Small tables with named rows and columns. After each table, cells are looked up by row and column.

Rizitot:
	Tubif	Zep	Tomo	Nomek	Paparor	Lovani	Pegirut	Munes
Pumep	674	3383	169	4192	-1837	2486	3348	5700
Kupev	-1947	-1194	2012	1906	1536	2986	1732	-1069
Zadalo	-4425	-817	1161	4020	1111	3428	2428	335
Bugide	-5334	-738	1027	5093	-250	4324	3233	1326
Feki	-2854	-150	1180	4008	-1856	4683	3444	1772
Duv	1116	4264	-481	2817	3443	-649	773	4647
Ruk	-5149	-307	724	4014	3543	2016	1670	589
Lev	165	2028	689	1372	5357	-810	-99	996
Valeziz	-275	1964	720	4108	-2928	3663	3830	4400
Diruzo	-2028	3523	-678	6282	-2520	3111	4178	6957
Manuzag	-649	-994	2239	2138	-802	4010	2530	-250
Kot	-2972	693	647	5257	-2644	4806	4250	3516

What is the Paparor of Kupev in Rizitot?
1536
What is the Pegirut of Kupev in Rizitot?
1732
What is the Tubif of Bugide in Rizitot?
-5334
What is the Nomek of Ruk in Rizitot?
4014
What is the Munes of Manuzag in Rizitot?
-250
What is the Paparor of Kot in Rizitot?
-2644
What is the Tubif of Lev in Rizitot?
165

Gisam =
         Vezi  Zoz  Fegore  Gol  Logide  Fus  Takos
Mik       171  173     213  106      97  190     85
Repadi    183  119     179  251     130  147     32
Garev     147  141      94  122     214   53    187
Nas       148  174     120  142      61  255    161
Mevaze    126  166     146   97     130  206    134
Ber       132  177     188   16     169  161    133
Pomi      143  140     179   55     105  177    129
Nabog      96   84     146  229     156  154    107
Genem     105  207     187   63     109  103    181
Sizomup   177  145     119  127      71  215    142
Nagivo    167  183     155  124      47  133    153
Radi       96   94     128  177      81  223    148

Nagivo, Fegore -> 155
Nas, Takos -> 161
Nagivo, Gol -> 124
Genem, Fus -> 103
Radi, Zoz -> 94
Repadi, Zoz -> 119
Nas, Logide -> 61
Ber, Fegore -> 188
Nabog, Fus -> 154
Nagivo, Fus -> 133
Garev, Zoz -> 141
Which row has the largest Takos? Garev

Goped =
|  | Zakem | Dozetuz | Gov | Fifigip | Viribu | Dof |
|---|---|---|---|---|---|---|
| Rom | 52033 | 24215 | 42744 | 53726 | 53221 | 69905 |
| Gena | 41162 | 51127 | 16562 | 39562 | 59338 | 68728 |
| Pazozo | 29030 | 43185 | 66618 | 30718 | 48575 | 49307 |
| Pivesi | 46961 | 64419 | 91125 | 39987 | 48232 | 70444 |
| Mun | 55923 | 68640 | 49106 | 58922 | 20393 | 30568 |
| Lop | 67511 | 52258 | 46202 | 22118 | 31807 | 22854 |

Zakem of Mun: 55923
Dozetuz of Rom: 24215
Viribu of Pazozo: 48575
Gov of Rom: 42744
Viribu of Gena: 59338
Dozetuz of Gena: 51127
Dozetuz of Lop: 52258
Fifigip of Gena: 39562
Viribu of Lop: 31807
Fifigip of Pazozo: 30718
Gov of Lop: 46202
Viribu of Mun: 20393
Dozetuz of Pazozo: 43185
Fifigip of Lop: 22118
Viribu of Pivesi: 48232

Kibon:
         Toben  Nununiz  Fogodod
Nir      65183   -40768     5143
Nov      13310    12986    14126
Vof     -23067    61679    36974
Niz      75073   -66568       53
Voriva   30071    15887   -10184
Lik      25791    27842    21112

Nununiz of Niz: -66568
Nununiz of Lik: 27842
Fogodod of Voriva: -10184
Nununiz of Nov: 12986
Fogodod of Niz: 53
Fogodod of Nov: 14126
Toben of Niz: 75073
Fogodod of Vof: 36974
Toben of Voriva: 30071
Row with the largest Toben: Niz

Table Gube
cols = Saved, Sogefo, Tadip, Kupe, Sele, Posi, Gelokez, Vov, Dig
Mot: [49.774, 51.458, 54.472, 57.619, 51.458, 56.262, 58.811, 59.930, 52.748]
Mezi: [52.680, 65.157, 55.932, 45.489, 65.157, 63.150, 35.235, 44.815, 91.981]
Tivabi: [69.523, 75.581, 80.418, 64.160, 75.581, 49.536, 54.695, 58.482, 39.441]
Novik: [61.178, 74.226, 75.158, 49.269, 74.226, 57.561, 39.870, 56.057, 70.568]
Rize: [69.094, 73.184, 60.142, 48.536, 73.184, 64.833, 41.405, 56.327, 81.052]
Zir: [68.878, 56.490, 84.678, 77.747, 56.490, 56.161, 64.772, 50.574, 24.924]
Luk: [50.358, 71.296, 67.562, 48.614, 71.296, 56.486, 45.000, 57.233, 73.580]
Bev: [57.459, 64.259, 63.264, 48.623, 64.259, 59.212, 45.998, 53.326, 66.408]
Vedaman: [66.728, 54.958, 60.211, 68.407, 54.958, 55.364, 67.906, 58.883, 34.072]
Gokupag: [63.656, 75.275, 75.833, 57.637, 75.275, 58.523, 41.967, 50.349, 62.133]
Favem: [62.670, 39.518, 44.709, 56.154, 39.518, 65.165, 63.886, 54.905, 53.710]

What is the Saved of Novik in Gube? 61.178
What is the Dig of Bev in Gube? 66.408
What is the Sele of Favem in Gube? 39.518
What is the Sele of Tivabi in Gube? 75.581
What is the Gelokez of Luk in Gube? 45.000
What is the Dig of Tivabi in Gube? 39.441
What is the Vov of Mot in Gube? 59.930
What is the Vov of Novik in Gube? 56.057
What is the Kupe of Bev in Gube? 48.623
What is the Sele of Mezi in Gube? 65.157
What is the Tadip of Vedaman in Gube? 60.211
What is the Posi of Tivabi in Gube? 49.536
What is the Saved of Mezi in Gube? 52.680
What is the Gelokez of Favem in Gube? 63.886
What is the Tadip of Zir in Gube? 84.678
What is the Sele of Zir in Gube? 56.490
What is the Sele of Rize in Gube? 73.184

